In the rows, zero is written as 128.
One turn moves each row of this set onto another row. After a few examples, where does it send each row asked below?
goge: [133 123 132 166 144 115 102 162 153 124 136 105 112 151 167 150 155 131
  93 114 119 132 109 120 157 110 158 131 128]
kig: [ 98  92  98 113 111 128 119 128 126 140 153 121 130 185 140 105 105  78
 149 129 116 136 125 131 125  93 146  99  96]
peg: [140 132 148 116 123 112 143 120 113 110 156 161 147 152 167  96 111 122
 118 116 122 150 124 172 148 142 137 123 122]
dubi: [166 160 143 150 130 126 116 156 110 134 107 133 126 138 115 152 149 143
 122 117 137 111 129 129 132 106 138 133 171]
Zulud: [ 94  98 111 121 113 126 125 126 139 139 148 118 142 180 146 102 112  84
 136 123 125 139 111 142 120  85 145  92  96]
busog: [124  93 105 115 120 118 127  86 106 157 144 137 120 148  94 135 100 111
 156 130  98 121 160 104 125 125 130 101 116]
lepo: [163 145 153 152 134 129 102 139 104 137 107 137 130 149  95 134 143 136
 131 121 138 106 124 125 165 121 121 139 171]
dami: [141 111 147 124 147 137 139 134  96 114 150 140 155 150 172 101 123 118
 130 119 122 153 130 179 149 146 124 127 118]
Vogu: [112 137 154 162 163 132 115 165 147 113 102 116 124 146 115 147 111 136
 134 133 129 124  97 128 125 122 166 153 147]
Zuli: [176 137 133 158 134 118  96 147 111 139  91 122 131 142 126 140 135 130
 121 117 139 110 108 131 157 130 123 145 165]
Bazi: [ 94  96 116 125 100 123 144 112 132 135 142 115 136 181 129 113  99  76
 142 135 106 142 126 136 117 101 142  99  93]
Rog: [ 97 116 106 114 159 141 133 115 110 100 147 143 118 142 165 110 104 130
 125 136 108 136 113 147 128 158 138 134 129]
foge: [127  72 129 136 108 105 132 112 108 146 157 114 164 150 121 125 138 134
 145 114 108 105 158 111 139 110 118 103  81]
Zedig: [138  78 133 131 119 100 129 133 121 154 173 132 156 144 114 129 153 122
 157  98 126 126 157 125 141 115 107 115  85]
Lemo: [160 152 155 159 154 127  95 149 120 137 101 140 137 144 104 136 124 137
 137 131 134 110 118 135 152 124 157 137 167]
romo: [148 133 151 162 131 132 109 175 138 144 121 114 122 128 159 142 141 150
  96 119 115 137  98 128 147  96 143 135 134]
kenid: [122 104  92 107 131 131 130  94 107 164 138 145 114 161  97 129 100 112
 138 128 118 133 155  91 107 124 131 112 122]
pevo: [128 125 165 167 135 129 122 182 147 144 119 123 108 160 159 131 150 138
 103 129 114 130 106 132 165 113 134 129 124]
tupuf: [137  71 127 125 111 100 117 139 119 146 173 132 160 150 112 121 135 104
 156 105 116 133 149 130 136 112 112 112  80]
Valas: [130  86 135 140  99  99 128 120 124 158 175 122 153 151 123 126 132 106
 157 119 122 121 149 133 150 122 114 105  71]
pufon: [129 143 139 152 149 127 104 138 130 110 109  97 115 154 119 158 112 129
 116 122 163 132 104 105  95 123 161 123 142]
mit: [146 138 158 174 150 127 111 176 146 148 116 132 128 150 142 134 134 137
 109 135 117 133 110 129 165 129 155 155 132]
buv: [130 129 139 149 159 124 109 157 131 114  85 104 118 137 123 160 102 133
 115 123 139 113  94 132 112 124 136 129 158]
posa: [102 131 156 146 154 144 114 148 133 115  99 106 112 146 106 146  95 137
 118 133 137 126  87 114 114 115 139 134 149]
misid: [135  87 120 141 102 103 130 131 132 155 166 131 142 155 103 115 146 116
 171 112 109 110 148 125 154 112 119 106  86]
nanoz: [126  96 100 106 129 120 126 112 105 162 148 147 116 162  98 135 100 109
 147 129 117 128 166  97 106 128 127 104 105]
fulu: [105  95 124 131 111 133 136 133 142 158 143 113 131 181 127 108  94  91
 145 134 117 137 122 134 124  95 146  82  82]
sefo: [ 98  95 116 132  99 127 137 110 115 140 142 101 160 185 145 107 108  99
 131 133 123 115 130 124 126  94 141  94  86]
mufeg: [121  99 100 118 125 127 137 104 118 159 146 136 132 158  71 130  86 102
 140 129 105 123 150 102 123 118 122 115 116]
Gepit: [118 152 134 150 140 145 115 156 127 121 116  96 117 139 126 158 112 137
 116 126 150 124  94 115 118 103 149 155 154]
Nipo: [111 115 124 109 139 129 142 105 119 104 151 144 105 136 163 110  95 147
 136 121 107 154 116 131 136 152 154 145 125]
Ralo: [186 136 143 154 142 119 103 136 107 127 115 124 141 151 110 150 148 122
 105 102 134 134 139 121 148 114 141 133 167]
tiv: [133 127 153 110 143 118 138 108  98 110 163 140 132 134 141 127 102 149
 164 111 157 128 140 152 136 157 138 128 125]
futev: [140 124 135 121 149 131 128 112  83 112 143 144 131 132 139 112 121 150
 166 124 146 131 133 143 119 176 125 128 121]
magag: [116  97 102 120 113 125 147  91  97 149 130 129 138 171 107 126 107 118
 126 135 100 113 166  93 112 118 132 106 110]
Mopif: [141 123 144 165 144 124 125 180 140 138  99 104 107 156 166 151 139 129
 110 122 126 126 107 135 152 126 136 145 135]

Lemo goes to Vogu
tupuf goes to nanoz
Nipo goes to peg
And these:
Zedig goes to kenid
foge goes to magag
Mopif goes to Zuli
misid goes to mufeg
romo goes to dubi
busog goes to Bazi
posa goes to pevo
dami goes to futev
pufon goes to goge

One turn moves each row of this set onto another row. After a few examples, where does it send each row asked below?
Teti: [137 110 151 139 147 128 161  79 133 137 134 219 121 164 102 144 148 152
 148 121 154 152 120 120 113 184  87 160 129 163 140 125 142 122 150 137
 100 114 138]
Ziro: [144  66 167 151 152 117 149  88 123 134 145 183  80 165  94 131 111 148
 162 122  86 136 113  91 152 158  96 126 127 146  83  89 104 165 161 157
 129 124 111]
Dukem: [ 83  90 157 105 164 102 159 121 130 141 161 182  82 141 111 119 158 162
 159 114  94  86  84  74 177 171 120 124 111 159 107 142 101 144 146 160
 135 135 127]
koru: [129 121 163  88 131 109 161 113 134 162 159 214 108 157 113 167 157 153
 177  97 117 150 117 117 145 184  61 125 140 161 135 123  86 127 155 140
 142 125 137]
Gadov: [121 145 172  76 134  69 159  93 151  84 155 208  82 165  61 157 200 103
 123 115 128 134 120 128 148 151 104 170 130 165  97 102 114 136 107 121
 120  98 110]
Peku: [145  70 162 139 148 110 156  91 119 132 144 179  75 176  95 129 110 160
 162 119  90 135 109 101 155 164  93 124 121 143  84  92 101 165 159 157
 138 124 115]
megag: [ 72  98 164 106 119  85 172 123 149 120 167 202  77 141 117 142 187 103
 116 109 102  91 105  98 178 171 114 145 152 147 118 122  90 161 115 151
 112 168 145]
fova: [126 130 178  74 133  71 161  93 141  87 150 207  88 152  63 159 202  96
 116 113 123 127 124 124 150 159 108 181 147 166 103 105 111 138 100 134
 121 102 110]
sobo: [152 110 151 113 162 102 140  67 139  90 152 198  96 162  79 146 174 127
 123  95 151 159 125 128 121 198 127 165 114 169 139 100 145 158 108 150
 116 101 108]
suleg: [ 89  91 158 100 166 108 162 124 132 148 166 185  86 138 116 114 155 168
 151 115 101  87  95  87 174 166 128 137 113 167  92 133  99 139 150 154
 135 148 133]
pitim: [ 80  82 165 133 118 100 181  97 138  87 172 194  93 154  92 129 185  85
 110  78  99 137 145 109 166 194 133 155 148 142 141  98 124 174 109 172
 151 111 120]
Papig: [133 129 172  70 124  68 153  90 140  84 156 209  88 165  61 159 198 103
 122 110 127 128 127 126 155 154 108 181 141 161  94 106 115 135 113 123
 121 100 109]
loleb: [147 113 147 100 156  94 143  77 142  97 150 200  95 176  82 143 180 128
 125 104 156 154 127 132 123 200 118 166  98 166 125 107 154 156 111 150
 108 106 107]
roda: [131  62 176 153 142 132 172  91 123 112 170 182 119 152  91  90 158 112
 124 110 105 148 154 100 135 167  96 159 140 159 104  69 152 170 135 158
 127 101 101]
der: [ 95  91 161 101 167 101 150 124 130 150 166 179  82 136 109 123 157 158
 156 113  89  94 100  75 177 171 132 129 114 165  94 133  93 138 153 161
 135 143 125]
pogi: [151 106 154  99 165  96 138  71 139 104 151 196  91 171  76 140 176 128
 119  93 159 155 134 134 123 196 126 163 107 166 130 101 144 160 114 150
 117 102 104]
neze: [ 77  93 169 107 131  83 173 126 146 118 158 200  81 136 114 140 182  97
 110 108 109  86 105  92 180 165 125 154 159 153 119 115  90 151 115 158
 108 166 146]
gipeg: [137 124 163  85 125 113 158 109 131 158 174 204 107 153 114 171 150 152
 172 105 120 144 122 127 146 183  56 131 139 162 131 131  88 135 147 142
 145 125 134]
Keluv: [143  68 166 144 156 110 148  88 121 134 143 186  81 167 107 129 112 155
 162 121  92 129 105  91 154 156  95 123 118 141  84  92 102 164 161 159
 138 112 110]
funev: [139  67 168 140 153 114 151  89 121 130 141 184  76 170  99 128 101 145
 159 122  95 129  97  85 154 160  87 125 119 149  90  94 107 172 155 153
 122 120 113]
mapof: [131  62 174 155 132 118 174  89 116 107 169 185 111 158  94  96 158 106
 118 107 105 147 151 100 128 163  91 169 134 158  95  67 150 170 134 144
 124 104 102]
pem: [ 92 145 174  70 152  84 169 126 150 126 170 183 119 142  92 153 189 141
 153 123 107 119 135 107 166 155 100 164 123 179 139 119  68 127 111 113
 143 120 115]
bim: [136 107 164 130 144 132 153  74 134 129 139 216 129 159 105 138 154 156
 153 127 154 151 118 118 117 186  92 152 140 160 129 129 136 120 159 137
 103 115 139]
zal: [ 68  92 167 102 125  79 172 125 147 108 157 206  77 137 119 140 182  96
 115 107 109  88 105  99 186 165 117 153 158 147 126 112 100 160 116 156
 119 153 151]
nebo: [154 109 143 104 166  98 135  77 137  89 154 196  95 168  82 144 174 134
 124  99 162 154 129 134 125 201 124 165 109 158 131 104 145 157 107 149
 114 106 113]
sil: [ 99 145 172  84 149  91 165 125 153 122 181 184 119 142  90 149 185 142
 152 122 113 116 133 117 162 147  97 165 123 178 139 111  71 131 111 104
 145 112 115]
muged: [140 103 162 134 154 134 149  79 139 140 130 218 121 158  92 134 151 154
 154 125 156 151 118 116 118 186  90 152 134 159 139 122 135 122 160 140
  95 116 132]
rakek: [136 123 158  89 139 108 161 115 130 164 161 199 100 153 117 172 143 154
 176 100 114 145 118 113 148 182  57 129 141 166 137 122  82 125 151 141
 135 123 131]
nuze: [142 105 168 134 141 138 150  73 139 137 140 209 126 156  96 133 153 156
 157 122 146 156 120 108 120 190  86 159 135 168 135 121 140 117 163 142
  99 107 128]
lud: [ 82  78 167 129 121 100 180 102 136  80 175 195  96 154 100 122 190  88
 110  87 105 135 146 112 166 190 126 159 138 142 142  92 136 183 114 169
 156 102 120]
goga: [125 139 177  79 133  72 160  95 142  92 148 210  87 163  66 160 198  97
 114 112 127 133 134 126 149 150 115 180 143 164  97  98 106 137 109 124
 124  92 107]
Lek: [ 82  88 165 102 121  76 180 130 144 113 160 207  88 138 121 134 189 100
 116 107 101  86  97  93 172 165 107 152 160 162 124 113 105 161 116 154
 114 161 143]
fid: [ 78  96 168 104 117  86 179 128 143 114 161 210  79 146 111 144 178  96
 109 104 107  90  98 102 180 162 119 161 158 156 117 112  96 159 113 150
 121 171 152]
pumuf: [ 91  85 160  99 164 101 149 123 135 151 164 186  83 133 117 115 156 156
 153 123 100  82  95  79 180 166 121 133 112 160  99 132  94 142 147 157
 133 143 133]
koma: [134  71 174 151 135 127 178  91 116 105 162 184 118 163  91  83 151 115
 118 115 112 143 149  99 134 161  94 162 140 158  99  65 155 168 143 147
 124 109 103]
sulor: [ 83  93 158 135 115 105 184 108 133  84 178 191  93 162  87 121 184  92
 105  76 109 131 144 115 168 195 130 161 139 146 142  94 132 176 108 160
 159 105 117]
ketoz: [141  63 162 148 156 116 151  88 116 131 147 180  73 166  92 122 112 156
 158 118  91 136 116  90 143 167  94 130 113 141  81  97 108 163 153 147
 132 121 111]
beziv: [126 124 157  88 125 105 163 108 133 162 160 212 110 158 116 163 149 149
 169 103 119 150 122 112 135 185  55 132 131 167 137 131  93 125 150 133
 154 126 134]
tipun: [125  62 174 144 140 128 174  94 115 103 166 182 108 153  98  86 149 106
 121 112 110 147 143  93 132 163  97 161 131 169  96  75 157 168 141 152
 130  89 100]
Soni: [ 90  91 157 105 167 107 152 116 128 152 163 185  78 130 115 113 154 162
 153 117  96  93  94  77 165 170 117 124 117 159  87 139  99 142 150 150
 130 148 133]
Tebun: [ 83  74 163 137 111  93 184 105 143  74 168 190  87 155 100 128 179  90
 112  85 100 134 137 111 161 188 128 163 142 150 145  97 124 185 109 158
 156  99 117]
Bolu: [103 150 168  71 145  91 172 131 159 132 175 187 108 143  88 143 180 138
 150 131 112 124 136 116 152 153  81 163 122 176 135 117  73 132 107 103
 146 116 108]
Fofod: [136  65 175 151 141 128 173  95 118 104 162 189 116 155 103  92 148 108
 123 119 108 144 146  99 136 161  91 159 134 152 102  64 153 170 139 153
 126  97 102]
pebo: [ 77  89 163 141 114  98 183 106 138  88 182 191  91 153  92 126 198  93
 107  80 101 130 145 114 163 187 121 161 140 145 136 100 127 175 105 160
 148 106 123]
zoz: [103 142 174  73 148  92 172 136 156 134 173 190 116 145  98 151 190 140
 155 127 112 123 144 113 160 158  99 163 128 178 137 110  70 135 108 111
 144 118 114]

pitim goes to roda
muged goes to koru
zal goes to lud
And these:
fid goes to sulor
Tebun goes to tipun
beziv goes to Bolu
nebo goes to bim
nuze goes to rakek
Soni goes to megag

